How far apart are the two rows of each pair, measured in a hidden way? 0 means very close, and 40 very far. Two or three weighted sums of its numbers give each row a place; it is the straight-line distance between the places.
[-27  51  34   8  48 -23  -1  -5  52 -19  36  37 -20  21 -52 -20]
[ 21 -38 -19 -27 -47  49 -16   1 -24 -18  -4  -9  11 -23  27   4] >> 10
[ 31 -20 -17 -25 -16  14  25 -20 -14 -24  -5 -26   8  26  32  23]
[ -5 -19 -51 -39 -49  47 -32 -24 -46  13 -48 -39   0  -8  21  18] >> 17
[  9  -8   1 -14   2  -1  18  16   7 -16   1 -23  -6  -4  -1 -20]
[ 13  -9 -18   2  18   1 -14   2  12 -45  -1 -19  23 -20  -3   7] >> 20
[-34   8  20  25  26 -32   2  22  20  -2  25   5  -7   5 -23   4]
[  6 -27 -52 -24 -27  32   0  -7 -21   0 -34 -19  -2   8  31  26] >> 32
[ -5  15 -12  -6  -2  -7 -18  -1  12  25   9  -3   1   1 -16  -9]
[ -8  21  22  34  34 -35 -20  18  40   5  27  35   0   7 -34  -5] >> 12
[-15  13   0  36  41 -31 -15  36  24  45  32  11   1 -17 -31 -26]
[-27 -16  13  13  11  14 -13   3   2 -25  13  -7  21 -32  -4  -6] >> 22
[ 29 -25  32 -13   2   6  28  -2 -38  13 -28   9 -47  17   9  33]
[ -2 -21 -22  -4  -3  15   1   0   1   3  -2   3   0  -5   4 -27] >> 19
[ 10 -29 -11 -26 -34  25 -12  -6  -4   4 -13   3 -13 -10  18  16]
[  9 -11 -26  -8 -19   1 -22  -6  -2   6   7  -1   0 -33   2 -15] >> 15
[-21   2   4 -10   9  24  11 -26  14 -14  -7  24  -2  12  14 -28]
[-13  -3   3 -23  21   2  28 -34  13  -5  25 -25   5   1   1   4] >> 12
[-29   9  12  19   2  -4  17  -3   1   2  25  30   6   4 -14  -3]
[-22  27  30  30  25 -18  -1  29  13 -13  59  -9 -19  24 -16   0] >> 5
[-10 -16   8   1  15   3  -6   4   3  -6  -7 -12   2 -11  -1  22]
[ -9 -27  12 -15  -1  20   7 -22 -27 -30  14 -44 -20  -6  26 -14] >> 22
[-10 -21 -15 -13 -25  23 -15 -18 -14  -1  19  -7 -18   9  24  -5]
[-51  14  -1  15   0  -5  12  11   8  12  -9  -4  44  14  16   9] >> 6
[ 19 -30  -8 -16 -26   0   0   3 -16  -3  -1 -16 -20  11  20  -8]
[ 13  -9  19 -21   5   2  44  -1 -16   2 -16 -19  -1   8  15  18] >> 3
[ 70   2 -27 -19 -31  -2  14  14 -10 -12 -41 -27  23  10   6  15]
[-16   6   7  20  14 -14  -3   7  26  39  16  10   2   4 -13  -3] >> 8
[ 40 -28 -11 -28 -32  10   3 -39 -16 -22 -11 -12 -19   1  27  -2]
[ 33 -75 -76 -75 -73  52  -2 -51 -71 -23 -53 -44 -19 -21  70  16] >> 23
[-45  -1   7  32  23  -8   2 -23  21  -5  17   8 -18  -1 -21  23]
[  0  29  27  22  13  -2  26  49  31 -14   0  22 -40 -36 -37  -6] >> 30
[ 43 -30 -13 -12 -28  23   6 -19 -30  17  -8 -14 -19 -19  28 -12]
[ -7 -12 -10 -10   7  36  -6 -23  -1 -18 -10 -23   4   2  28  -4] >> 11
[ -4  12  18  27  19 -27  -5  11  28  32  20  25  10  17  -7  -7]
[-10  32  11 -16 -12  13  12  21 -25  19   2  20 -17  19  -2 -16] >> 14
[ 30 -40  31 -11 -11   4  13 -13  18  13 -10  15 -24  26  27  38]
[  7 -28 -13 -12 -22  15   6 -15 -10 -12   5 -15   3 -36  21  -1] >> 26
[ 10  12  19   5  30  -8 -15 -15  29 -13  29  31  10 -11 -18  -9]
[-17  24  19  33  17 -34  -1  13  18   7  12  19 -18  15 -28   4] >> 13
[ 20  18  -9  -2 -11   2  -5   5  -6   2   9   9  -2  12   4  -5]
[-10  47  45  64  30 -50  10  58   1  -3 -21  43  -7  -1 -69  -3] >> 21
[-14  -4   6  27  -8   9  22   0   7   7  16  -3 -30   7 -10  -9]
[ 17   6  14  -4  -7 -11  25  -3   4   9  22  17 -15  18  -6  14] >> 7
[-15   1  15   8  14  -6  14  -2  -9  38  25 -43 -38 -11  -7 -40]
[ -7 -24   3  -5   5 -13  23   0  13  -1 -14  -1  -8   5   4   3] >> 18
[-22  -2  -5  -8 -13   4 -14 -12  18 -32   3 -14 -14  -8  13   8]
[  3  -8  -2  -5   0  18  -8 -17 -26  -9 -31   1 -25 -28   9  19] >> 9
[-14  14  16   9   9  -7  -1  20  21   7   7  -8 -13  26   0   4]
[  4  32  17  16  21 -20  -7  13  24  21  22 -10  -4  -7 -15  -9] >> 13
[ 45 -46 -33 -42 -18  -4  42 -33 -55  19  -3 -36  28 -15  46  21]
[ 28 -28   8 -21 -23  19  24 -22 -28 -13 -20 -44  20   6  40  18] >> 27
[ 23 -48  -6 -29 -12  -5  24 -36 -17   5 -11 -13 -20  -7  22  14]
[-21  31  13  49  34 -32 -24  33  26   5  36  50  -2  -6 -46  -6] >> 6
[-13  -7 -15  14  -5  -8  -2 -16   0  11  34  -1   2 -14   6 -13]
[ -8 -33  -3 -19  -8  -9  11 -29 -19 -34 -34 -19 -19  -7  21  -3] >> 10
[-42  44  28  41  37 -45  -8  46  41  29  68  14 -15   5 -27 -27]
[ 14 -24 -20 -36 -21  37  19 -42 -24   4 -12 -17 -17 -12  27  16] >> 24
[  7  10   6   1   3 -15   1 -13   7  11   4  -7   1  21   0   2]
[ 41 -20 -27 -20  -1  19   0  33   8   8  17 -50 -11 -26  28 -48] >> 33
[-15  54  18  48  27 -10 -20  30  55  31  14  16  22 -16 -31  -3]
[ 22 -26  -8 -33 -47  23 -20 -21 -20   8  -9 -19 -29  14  41  16] >> 13
[-11 -19 -16  -2 -17  10  12  11  16  19  -6 -21 -11  -1 -15  -4]
[ 27   3 -25  -4 -23  18   3 -20 -28   4   0  -5  -2  10   0 -13] >> 2
[  8  -2   9   8   0 -10  13 -13 -11   1   1   9   5  -2   1 -12]
[  2   4 -17 -15  -7   4 -12 -12  -4 -13  -9   9  -9 -26   7  14] >> 20
[-15  -7 -16  18  16  11  -5  14  17  -4  11  -2  23 -14  -6   6]
[ 36 -35 -14 -30 -39  27  -7 -23 -16 -18 -16 -18 -30  -2  27   8] >> 16
[ 13   5  -9  -8  -9  14 -15 -12   9 -12 -21   9  -6  10  -1  11]
[-42  -6 -14   8  14  -7  -8 -14  14  13   2  -2   0   2  -3  11] >> 4
[-21  12   5  27  28 -33   2   5  47 -19  17  26  17 -11 -22 -12]
[-36  10   4   6   0 -10 -20  -1  23  23  -4  23  -7  -6 -11 -13] >> 5
[ 26 -23 -41 -49 -42  33  42 -51 -27 -25 -12 -45   5  13  38   8]
[ 13 -24 -43 -21 -43  18  -4 -21  -8  10 -40 -14  19   3  38   4] >> 10
[  9  -1 -33 -15 -10  16 -10 -11   9   1  -3  -5  -2  13  -3   1]
[ 24 -18  30  -5  18 -35 -14   0  13  -3  42 -64   2 -11  17 -13] >> 35
[-23   2  -4  18  -4 -17  -7   3  11  11  14 -30 -10   3 -10  12]
[ 31 -47 -10 -34 -55  39   4 -58 -38 -18 -23 -40  -8 -28  40   2] >> 14
[-30  44  24  23  37 -22   4  35  33  19  26  -2 -29  -1 -28 -30]
[ 16 -21 -24   5 -14  42 -12 -14  10   0   2 -20   2  -7  13  -8] >> 25
[ -1   5 -21  -3  -4  13  13   4  13 -28   0 -26 -11  -7  17  12]
[ -8 -21 -20   0 -12  18 -16 -11 -13   4 -22 -24   6 -52  24  17] >> 3
[  3 -11 -32 -10 -21  32  -4 -30  11  -7  -9  -9 -13   0  25  17]
[-14  46  24  47  18 -10   4  34  53   6  38  41  18 -13 -42  -9] >> 25
[ -6  11  14  12  -5  10  -5 -16   1  -7  13  26 -16  23   8  15]
[-30  38  18  47  41 -35 -29  30  38 -12  35  38  38 -33 -19 -11] >> 23
[ -7 -18 -16  -3  10   5  -2  13   7  20  27  -2  -7  -6  12 -15]
[ 12  -9   5   8   4  12 -13  -1 -21  -4  -2  -5   1  10 -10   9] >> 17
[ 19 -27  -7 -16  -3  -8  12 -30 -51  13 -23 -39   8  21  16   7]
[ -5   5  -8  15 -11 -19 -14  13  18 -14   2  19 -10 -21  -4  12] >> 4
[-16  30  -1  54  17 -30   5  25  36  27  -3  28  -1   4 -54 -11]
[-25  -1  25  13  10  25  -9  -6  24  -2  12  -8  -1   5  -2 -14] >> 14
[-14  -9  36   7  16 -17  21  19  10 -20   3  -5 -12  -6 -35 -53]
[  93    4   79  -44    4    2   39   86  -73   -5 -127  -20  -68   43
   -8   21] >> 13
[ 26  64  11   1  32 -35   7  63   8  20  28  12 -20  -2 -10  -3]
[  5 -19  -4  -5 -16  31  -8 -14  -2  -6   0  -4  13 -10  19   3] >> 34
[-14   9  34  12  19  -8  -4  15  19   3  10  21  19   4 -19  -1]
[ -7   8  -6 -20  -2   8   0 -19   1  -6   0 -10 -19 -10  10   6] >> 15
[ -4  -5  -7 -10   5  -2  -7 -22  -9   4  -4   5   6   0  14  -6]
[-12  -3  25  33  31   7  -6   8  40   8  11  17  39 -14 -16  -9] >> 9
[  5  -5 -13 -15 -22  16   4  -9  17   5 -18  12  22 -11   7 -10]
[-12   6   1  17  -3  -7  -3   2   4  -8  20  14  22  -8 -13  15] >> 5
[ 22 -12 -19 -27 -26  43 -16 -25 -43   8  -7 -26   4  -7  17  -1]
[ -1  20 -19 -25   5  13  -4 -49   6 -30  16  23  -7  18   5 -11] >> 2
[-14  15  -4  31  16  -3  -4  16  14 -10  40   8  18 -15 -21  -9]
[  8  24  17  40  22   4 -25  50  35  23  23  48  35  26 -68  -7] >> 11
[-15   9  20  22  15 -19 -20   3  25  21   4  20 -11  -3 -14   9]
[-23  12  35  18  32 -60  15  11  18  23  32  26  25  -5 -23  13] >> 14
[-10 -13  16  -5   3 -18   3  -4   5 -17  -3  17   2 -12   1  13]
[ 10  -8  -2 -11   5   6  -9 -10 -10   1   9 -19  -1  11  24   8] >> 15
[ -4  14 -29 -17  12  12  -4  20 -14  10 -18 -16  21  25 -18 -14]
[-17 -18  -2   4   6  11  11   5   9 -10   0  17  -8  -3  10  13] >> 26
[ 27 -45 -33 -35 -43  32  33 -40 -53  -4 -27 -26 -11  -8  50   5]
[ -8   7  -8  14  -2  11  14  -2   8  22   0 -22  -3   6  -7   3] >> 7
[ -2  17  22  46  13 -10  13  21  18   0  15  35 -10  15 -21 -14]
[ -9 -19 -30   0 -29  31  -5 -11 -13 -23   0   3   7 -32  21 -18] >> 13
[-33 -17   2 -18  20  -4  -7 -40 -45  31  -5 -33  19  11  14  -1]
[-12  12  11  29 -12  -9   9  13  10 -15 -12   8   6 -19 -18 -11] >> 23
[ 33 -30 -25 -14 -12  11   0 -23 -24  -8 -48 -27  15  17   9   2]
[-20 -17 -21 -16  -4   6 -21 -13  -3  21   0  -9   8 -16   7 -16] >> 14
[-47  54  -6  40  37 -65 -17   8  23  11  24   8  30  10 -23   4]
[  5 -16  15 -15  -1   1 -14  26  -5   2  -2 -37 -38 -11  29 -36] >> 29
[ 16  -5   6 -39 -10   7   7 -13 -31   1 -48   5 -41  41   7  28]
[  5 -15  -3  -4   2 -43 -23 -38 -13  10  14 -38  -7   5  19 -20] >> 17
[ 72 -48 -56 -68 -67  88 -62   1 -16  -5 -60 -15  68  47 -12  14]
[ -8   4  19   4  25 -14  -9  23  21  -2  19  -1 -23 -13  -1  26] >> 35
[-30  -9 -18  49  -6  41  -9  39  43   5  20  18  20 -21 -20 -33]
[ 14  -6  -1 -12 -17  23 -13 -11  -1 -13 -21   3 -10   6   9   1] >> 5
[  7  -9 -19 -12 -12  10   8 -20  -3  -8   5 -16   0 -12  14  12]
[ 24 -17 -13 -10 -36 -13  43  -5 -38  -1 -35 -14 -27   6   3  21] >> 14
[  8 -43 -37 -22 -29  44 -24 -28 -14  -5 -11 -31  13 -17  33  -1]
[ -6   4   5   9   6 -24  -5   2   4 -18  12   0  24 -27   7  -8] >> 23
[  3  -6 -32 -26 -44  19   3 -12 -39  11 -60 -10  20  -6  48  24]
[ 18  24  -4 -13   3  -9   1 -36  20 -40 -14  25 -19 -21 -44  15] >> 12
[ 22 -63  12 -27 -29  35  -3   2 -30  20 -16 -38 -47 -15  43   3]
[-13  -6  12 -33  -3  16   7 -46 -11 -19   2  16   9  -2  15  -4] >> 5
[-41   1  11  19  23 -29  -9  12  33  28  -8  -6  19  16 -19   2]
[-19   4   9  10   2  10  36   8  -1  18  31   4   8  10  -8  14] >> 7
[ 13 -43 -24 -17 -40  12 -13 -37 -15   3  -1 -17  -4   9  29  -2]
[ 22  21 -24 -17  12 -31  -2 -15  18 -27  36  39  10 -23 -23   6] >> 32
[-15   2  23  -5  -6  36 -11  20   9   2  13  25 -23  -4   7  25]
[  3  26  17  31  15 -12 -21  34  48  -5  45  40   9  16 -65 -12] >> 8
[-18  50 -15  -6  27   6 -15 -17  49 -12  36  33 -15  11 -62 -14]
[  1  44  64  30  59 -13   3  94   4  32 -37  12 -29  52 -30  -2] >> 25
[-51  28  35  61  52 -36  -6  31  74  -1  48  50   8  -6 -52  -6]
[ -6  16  13  25  25 -12   4   9   4   6   0   2   3  -3 -15 -10] >> 7
[-42   6  -4  18  12 -34   4   2  10 -13  25  12   1   3 -10   2]
[ -3   0   8 -15   9  -3 -13  16  -9   6   0  -9  15  13   7  17] >> 10
[-20   3 -21 -31 -15  26  -4  -5 -41 -23 -28   8 -22  -6  25  -2]
[ 19   9  31 -10  16   8 -30  32 -12   8 -11 -14  13  32   5  -3] >> 8
[  4 -35 -23 -23 -26  -1   2 -11   4   6   4 -11   4 -24  23 -13]
[ 33 -69 -35 -36 -42  30  -4 -10 -17  -4 -12 -26 -10   0  40  15] >> 16
[  5 -23  47  -2  15  -4  46 -10   2  18 -32  45 -11 -13  -7  29]
[ -7 -28 -37  -9 -37  15  -1  -6 -35 -11  -2 -20   6  11  23 -17] >> 14
[  0  -6 -31   0  -5  -9 -14 -11   4  14  -3   3   2   4  15 -11]
[-31  32  36  32  37  -1  18  11  28   2  20  22  -8   4 -32   9] >> 16
[ 21  -7   9   7 -28  25  23  18  -3 -20 -50  12 -17  -2  -9  13]
[  6  -9 -13  10   7  12  -2 -30  -1  -4   8 -11   9  -9  -5   4] >> 20
[-27  21   0  33  11 -31  25  37  34   4  18  -6  21   0 -34 -15]
[  3 -36 -15   1 -40  -2  -8  -4 -13  -5  13  -2 -22  14  12  16] >> 19
[  4  10  -7  25  10 -19   8   2  32  -5 -19  -4  -6 -10 -11  -9]
[  1   1  -7   0  16  15 -12 -14  13 -18 -20   3  24   4  -3   5] >> 11
[-11  40  15  11  -4   0  -2   8  -7  -8  11  56   5 -13 -17 -10]
[ 27  -7  -9 -13  -2  14 -24   1  26  -5 -12  -4  20  19 -15  10] >> 27
[-17  -6 -14  16   7   4 -12  -5  17   8 -10  19   7 -11 -11  26]
[-21 -22  15  11   1   0 -18  -1  13   1   3   2   2   4  -8  -7] >> 25
[ 24 -10 -33 -40  -9  32  -7 -26 -55  15 -34 -52 -16  -3  25  -2]
[  0  10  21   4   8  -3 -17  -4  22  10   9   5  15 -15  -4  -2] >> 26
[ -4   6  -6   9  16   8 -18   7  26   4  17   0   9   7  -5   1]
[-14 -14   3  -7 -42  18  14 -35 -15 -10 -20  29 -13  14  17  -2] >> 34
[ 13   4  49 -10  36 -16  39  -8  25   9  34 -11 -15  32 -11 -38]
[ 11  -4  -8  15 -17   4  -6   1  16   1  -5  14 -11  17   6  -4] >> 30
[ 30   1 -31 -16 -46  43   2 -23 -32 -15 -15 -24  -1   7  28   9]
[-27  26  18   0  22   8  10  13 -18  14   6  -4 -21 -13  -5  -7] >> 21
[-39  36  19  14   1 -23 -16  17  23   2  16  34  11  21 -31 -19]
[-15  19  13  26  24  11   5  30  36   1   8  12  19 -39 -27  -6] >> 16
[-28  36  39  15  45  -5   1  13  31   2  19  36  33  11 -30   0]
[  7   9   4   4 -20   4  -5 -11   8   5  13  19  -4 -10  -4   1] >> 7
[  3  38  46  73  19 -44  35  60  12 -10 -16  70 -18 -12 -83  -7]
[ -5   4   6  30  23 -15   1  34  24   6  30  32 -10   4 -25   0] >> 28
[-13  -1   7  23  12  -5  10  17 -11  10   0 -10 -23  14  -8  -3]
[ 36 -22  -9 -22 -29   0 -12 -14  -8   8  -7   8  15   2   3  12] >> 6
